Look-ups in named tables: a row name and a column name give one cell, copied from the table.

loku:
,raf,zev,bel,lal,zav,minene
vit,0.80,0.78,0.24,0.40,0.52,0.44
pugola,0.76,0.47,0.34,0.45,0.44,0.44
pakon,0.30,0.67,0.45,0.44,0.32,0.64

What is the zev of pugola in loku?
0.47
What is the bel of pugola in loku?
0.34
What is the raf of vit in loku?
0.80
What is the zav of vit in loku?
0.52
What is the raf of pakon in loku?
0.30
What is the minene of pugola in loku?
0.44
What is the minene of pakon in loku?
0.64
What is the zev of pakon in loku?
0.67
What is the zav of pugola in loku?
0.44
What is the zav of pakon in loku?
0.32
What is the lal of vit in loku?
0.40
What is the zev of vit in loku?
0.78
What is the minene of vit in loku?
0.44
What is the lal of pakon in loku?
0.44
What is the lal of pugola in loku?
0.45
What is the raf of pugola in loku?
0.76

dosofop
|  | zud | tanuvo | bodaze | pubiruz |
|---|---|---|---|---|
| leti | 0.0 | -0.2 | 0.3 | 0.2 |
| meletog | -0.2 | -0.2 | -0.8 | -0.4 |
| diti | -0.1 | 0.2 | 0.2 | 0.0 |
| sig | 0.2 | 0.2 | 0.0 | 0.0 |
| kofodov | 0.2 | 0.0 | 0.2 | 0.0 |
| delafe | 0.0 | 0.7 | 0.1 | 0.1 |
| givogi | -0.1 | 0.2 | 0.5 | 0.2 |
| renoluv | -0.1 | 0.2 | -0.1 | 0.0 |
| norok | -0.3 | 0.0 | 0.4 | 0.1 |
| vak | 0.0 | 0.0 | -0.1 | -0.1 |
| rol | -0.1 | -0.1 | -0.4 | -0.2 |
| zape | 0.0 | 0.0 | 0.0 | 0.0 |

tanuvo of delafe = 0.7
bodaze of rol = -0.4
zud of sig = 0.2
zud of leti = 0.0
zud of meletog = -0.2
pubiruz of kofodov = 0.0
bodaze of vak = -0.1
pubiruz of givogi = 0.2
pubiruz of norok = 0.1
pubiruz of leti = 0.2
bodaze of diti = 0.2
bodaze of kofodov = 0.2
tanuvo of kofodov = 0.0

vurefa:
columns: voletu, netot, mer
lavizef: [-36, -779, -638]
mogik: [40, 138, 389]
nadosap: [474, -531, 11]
lud: [-103, 246, -119]
siz: [-86, -249, 491]
puf: [518, 474, 939]
buvutaf: [-487, -676, -706]
vovapo: [-971, 23, -534]

What is the netot of mogik in vurefa?
138
What is the netot of nadosap in vurefa?
-531
What is the mer of vovapo in vurefa?
-534
What is the mer of puf in vurefa?
939
What is the mer of lavizef in vurefa?
-638
What is the voletu of buvutaf in vurefa?
-487
What is the netot of vovapo in vurefa?
23
What is the voletu of puf in vurefa?
518

dudi:
fields: gab, mik, kef, nesagiz, makerak, lebi, farinok, vemovul, kedipu
sugi: [142, 137, 136, 111, 133, 162, 125, 117, 60]
til: [140, 108, 101, 162, 95, 90, 122, 117, 103]
fak: [156, 231, 101, 106, 133, 82, 199, 4, 214]

What is the nesagiz of sugi in dudi? 111
What is the kef of til in dudi? 101
What is the kef of fak in dudi? 101
What is the farinok of fak in dudi? 199
What is the vemovul of fak in dudi? 4
What is the gab of sugi in dudi? 142
What is the lebi of til in dudi? 90
What is the nesagiz of fak in dudi? 106
What is the vemovul of til in dudi? 117
What is the gab of fak in dudi? 156
What is the kedipu of til in dudi? 103
What is the kef of sugi in dudi? 136
What is the makerak of sugi in dudi? 133
What is the mik of fak in dudi? 231
What is the farinok of sugi in dudi? 125
What is the makerak of fak in dudi? 133
What is the vemovul of sugi in dudi? 117
What is the nesagiz of til in dudi? 162
What is the gab of til in dudi? 140
Row with the largest kef: sugi

zafise =
	tivogog	bavu	misiri
gidiv	0.08	-0.55	-0.22
gumefe	0.65	0.06	-0.02
fuvezu	0.65	0.03	-0.05
zem	0.92	-0.24	-0.33
kul	0.24	-0.02	0.05

misiri of gidiv = -0.22
tivogog of gumefe = 0.65
misiri of fuvezu = -0.05
misiri of gumefe = -0.02
bavu of zem = -0.24
tivogog of fuvezu = 0.65
tivogog of zem = 0.92
bavu of gidiv = -0.55
tivogog of gidiv = 0.08
misiri of kul = 0.05

zuz:
         tel  dokevez  par  pul  tisiv
sino     101      155  115  166    140
zomil    177       38  207  248    150
vif      144      151   76  169    231
geko     131       80  239  127    237
meburap  204      219  120  245    246

What is the tisiv of geko in zuz?
237
What is the tel of zomil in zuz?
177
What is the tel of sino in zuz?
101
What is the dokevez of sino in zuz?
155
What is the tisiv of sino in zuz?
140
What is the dokevez of zomil in zuz?
38
What is the par of zomil in zuz?
207
What is the par of meburap in zuz?
120
What is the pul of meburap in zuz?
245
What is the tel of vif in zuz?
144
Row with the largest pul: zomil

mazukim:
,famom,vepana,bof,kasilit,rosoda,lifib,fik,rig
zogoku,2.609,33.722,0.777,29.601,-62.170,-21.224,58.801,52.560
sev,55.595,22.210,62.351,-51.250,9.753,57.315,18.578,-13.325
fiv,25.265,-15.392,4.609,-53.740,58.389,96.899,53.039,61.531

What is the famom of fiv in mazukim?
25.265
What is the vepana of fiv in mazukim?
-15.392
What is the bof of zogoku in mazukim?
0.777
What is the kasilit of zogoku in mazukim?
29.601
What is the fik of zogoku in mazukim?
58.801
What is the rosoda of sev in mazukim?
9.753
What is the rig of fiv in mazukim?
61.531
What is the rosoda of zogoku in mazukim?
-62.170
What is the famom of zogoku in mazukim?
2.609
What is the lifib of fiv in mazukim?
96.899
What is the rosoda of fiv in mazukim?
58.389
What is the famom of sev in mazukim?
55.595
What is the bof of sev in mazukim?
62.351
What is the rig of sev in mazukim?
-13.325

mas:
          nar  nilin  toba   zik
nubi      -32   -368   532  -287
lozibu    209    -16  -308  -400
git      -172    237  -311   484
vobilo   -107    295  -664  -269
bez      -332   -287  -173   148
dil        17    623  -138   406
vetozab  -848    364  -460   201
fozive    259    -81   116  -256
vig        13   -357   591   201
vip        46   -813  -112   -37
pumapef   126    125  -591   156

What is the nar of nubi in mas?
-32
What is the nilin of vobilo in mas?
295
What is the nar of lozibu in mas?
209
What is the zik of pumapef in mas?
156
What is the nar of vetozab in mas?
-848
What is the nar of vip in mas?
46
What is the toba of bez in mas?
-173
What is the zik of lozibu in mas?
-400
What is the toba of vip in mas?
-112
What is the toba of vig in mas?
591
What is the toba of dil in mas?
-138
What is the zik of fozive in mas?
-256
What is the nar of vobilo in mas?
-107
What is the zik of dil in mas?
406
What is the zik of vip in mas?
-37
What is the nilin of vig in mas?
-357
What is the toba of lozibu in mas?
-308
What is the nilin of vetozab in mas?
364
What is the nar of git in mas?
-172

